128 stands for zero in the data rows.
Some points, one per row:
[ 85 120 141 127 124 159 137  91  46  58 165 177 153 114 225  37 199  50
  89 157 141 175  95 139]
[142 102 128 145 128 139 170 127 137 141 138 150 109 134 127 114 136 120
 113 127 139 115 143 133]
[127 141 117 124  85 139  85 124 121 122  88 131 135 113 131 128 135 127
 131 126 135 132 123 138]
[ 83 105 121  90 122 114 104 116  87  84 130  87 178  93 144 142 128 133
 156 127 108 166  89 126]
[ 73  99 160  85 159 126 154 146  75  69 113 145 138 118 169 101 130  58
  80 182 135 180  58  99]
[120 158 120  99  87 137 167 144 112 109 146 122 143 107 123 143 116 122
 129 146 140 136 106 129]
[142 103  65 123 126 170 125  98 102 111 166 116 179  75 133 131 161 163
 182  99 148 117 148 189]
[ 90 104 117  81 159 127  74 136  95  87 167 102 166  87 135 149 119 121
 139 141 128 165  77 127]
[128 130 211 137 169  89  91 186 170 155 138 171  44 213 111 117  78  69
  40 185 129 116 115  52]
[165 110  94 134 140 174 108 135 139 139 145 159 125 112 115 127 140 134
 131 127 170  87 158 166]
[114 125 122 122 138 107  86 110 118 121 120  91 156 114 130 144 128 155
 163 106 101 143 123 129]
[138 104 110 129 117 142 144 117 124 126 148 128 140 113 130 127 140 137
 143 117 135 126 136 148]
[142 150 153 145 155 157 140 147 124 126 156 203  83 163 152  76 143  62
  60 172 168 111 132 121]
[125 100 115 132  97 117 107 112 131 136 172  95 145 119 119 147 127 162
 161 100 106 135 133 133]
[ 94 182 123 111 167  92 167 106 111 113 157  65 170 108 133 154 122 165
 173 102  84 160 110 122]
[117 131 164 118 115  76  72 161 165 154 150  95 101 160  90 172  72 139
 118 139  98 132 111  78]
[ 93  93 185 182  74  60 122  75 131 151 137  98 109 184 170  90 153 133
 125  84  42 174 137  80]
[125 155 112  98 109 139 180 137 113 105 112 120 152 106 123 142 120 128
 140 141 142 132 108 138]
[179 105  82 108 124 185  90 170 147 135 136 166 127 106  83 154 109 138
 133 154 203  58 166 171]
[ 68  96 121  79  81 110  83 110  79  75 137  73 189  80 149 147 128 131
 160 127  99 191  64 121]
[ 66 174 220 182 169  11 164  75 139 157 127  70 100 215 169 100 131 135
 121  83   1 196 120  39]
[169 173 106 147 138 112 161 128 183 182 119  90 120 128  72 181 100 195
 172  86 111  93 169 137]
[ 90 181 124  55 141 118  89 155  82  65 158  98 180  96 130 153 102 115
 144 170 135 153  83 118]
[102 140 121 111  75  89 143 107 118 119 123  60 170 110 125 160 117 173
 181  96  81 156 115 120]
[145 174 116 136 104 109 156 127 158 154 126  94 133 137  95 161 109 180
 169 102 111 101 161 129]
Here are 16 more points, each followed by its number:
[ 68 173 210 192 125  26 159  66 133 154 168  79 103 213 181  87 147 133
 123  78   8 193 126  53] 0
[197 152  99 203 118 171 115 107 183 198  81 177  79 149 110 106 161 154
 124  82 154  64 210 173] 1
[ 88 168 131 112 170 112  91 101  89  94 154  97 163 101 160 123 145 123
 140 116  96 184  86 121] 2
[190 121  97 165 181 137 151 129 202 203 133 122  97 129  65 172 110 189
 156  80 134  75 188 153] 3
[124 109 129 120 176 135 155 136 122 120 132 137 128 126 127 126 127 117
 119 138 138 129 121 127] 4
[176 174  94 189 166 160 113  98 172 187 130 148 100 122 110 121 159 165
 145  72 138  90 188 171] 5
[155 150 115 148 109 140 158 123 144 147 108 139 120 134 118 124 138 143
 136 114 137 101 162 146] 6
[133 138 188 130 147 100 158 176 159 146 171 161  67 189 116 121  89  82
  62 177 131 119 117  72] 7
[113  83 158 113 134 141 119 151 100  95  95 178 110 146 165  86 134  56
  68 185 154 143  97 108] 8
[189  94 100 197 130 168 143 101 177 192  98 167  87 137 114 112 160 155
 128  81 146  81 193 170] 9
[126 105 138 141 123 149  81 128 124 127 120 169 101 131 147  97 145  88
  83 142 147 140 116 129] 10
[ 94 128 121  62 153 128 117 159 100  84 115 103 161  87 121 166  96 114
 131 163 142 158  67 120] 11
[ 75 122 132  96  86  88 108 107  89  87 147  65 184 109 149 141 126 147
 169 120  82 167  94 113] 12
[134  87 119 137 103 136 133 115 125 131 156 127 133 118 136 121 142 136
 137 114 126 128 138 139] 13
[112 167 200 116 116  90 114 188 154 139  87 154  65 189 114 132  74  70
  48 187 129 137  94  56] 14
[101 130 183 196 124  60 168  57 123 149 131 103 114 193 185  71 171 133
 129  77  37 174 149  87] 15
Which three of these numbered points are nearest to each point below by angle, seen from the average point of the first points? Their numbers follow each, nearest first.
[145 122 108 144 174 140  80 112 133 138 162 126 133 119 126 125 144 146
 144 108 130 117 147 149] > 5 3 9
[132  78 152 101 119  88 116 182 171 151  69 103 104 155  73 184  56 141
 121 154 122 107 116  85] > 14 7 3
[173  86  86  90 125 178 108 193 162 141 135 154 117  98  61 182  81 138
 128 163 203  65 137 158] > 3 9 6
[ 97  93 123  80 126 128 146 155 107  96 152 114 151 102 118 154 103 117
 127 158 141 141  88 122] > 11 4 8
[115  91 197  87  87 100 177 207 123  99  80 172  88 196 131 113  76  52
  52 229 155 114 103  63] > 14 8 7
[ 83 126 207 181 167  28 120  82 138 156 110  80 103 202 164  97 135 135
 122  86  18 185 127  56] > 0 15 14
[ 67 157 146 112 170 123 103  93  52  62 114 128 171 114 203  74 173  81
 119 143 110 191  85 122] > 2 8 12
[147 109 127  87  69 121 108 200 175 151 107 117 104 123  54 203  51 141
 118 160 155  98 111 106] > 14 3 7
[148  90 102 137  66 148 146 111 126 128 183 129 143 113 129 124 146 148
 153 112 137 109 151 157] > 13 9 6
[ 99 174 152 105 129 134 140 143  94  88 131 153 130 132 157 101 132  76
  90 170 142 152  91 111] > 8 14 10
[101  79 118  71 106 132 154 153 101  87 115 108 161  92 120 160 102 118
 135 159 143 149  82 126] > 11 12 8
[ 90 107 189 175 101  50 134  89 138 151 142  93 107 194 157 101 135 135
 124  93  40 168 133  70] > 0 15 7
[ 56 170 153 106 182 131 110  84  27  39 117 141 179 112 227  49 192  58
 106 155 112 208  71 122] > 2 8 10
[148 127 145 141 135 127  70 144 143 142  96 153  99 158 124 116 121 114
 105 143 137 105 145 116] > 10 1 14
[141 161 130 111  80 122 113 166 162 148  74 122 108 133  84 171  83 138
 121 143 141 109 122 114] > 14 6 3
[145 135 113 138 155 110  72 122 159 160 117  91 131 126  97 165 110 180
 166  92 105 112 149 131] > 3 5 1
[134 107 134 135 181 142 153 131 121 123 150 156 118 133 140 105 140 106
 108 142 145 121 137 132] > 4 8 10
[130 169 148 102 147  96 136 179 169 153 108 107 103 147  69 186  60 140
 120 149 125 115 111  91] > 14 7 3
[145 145 165 152 164 130 169 150 153 151 159 178  71 169 131 101 123  87
  69 151 144 114 132 103] > 7 14 4
[128 106 131 140 101 164 123 113  98 106 118 181 121 126 173  72 170  79
  91 145 154 140 124 144] > 10 8 13
[172  92 107 173 155 166 172 121 164 171  79 170  92 133 112 113 149 138
 120 108 158  83 178 162] > 9 1 6
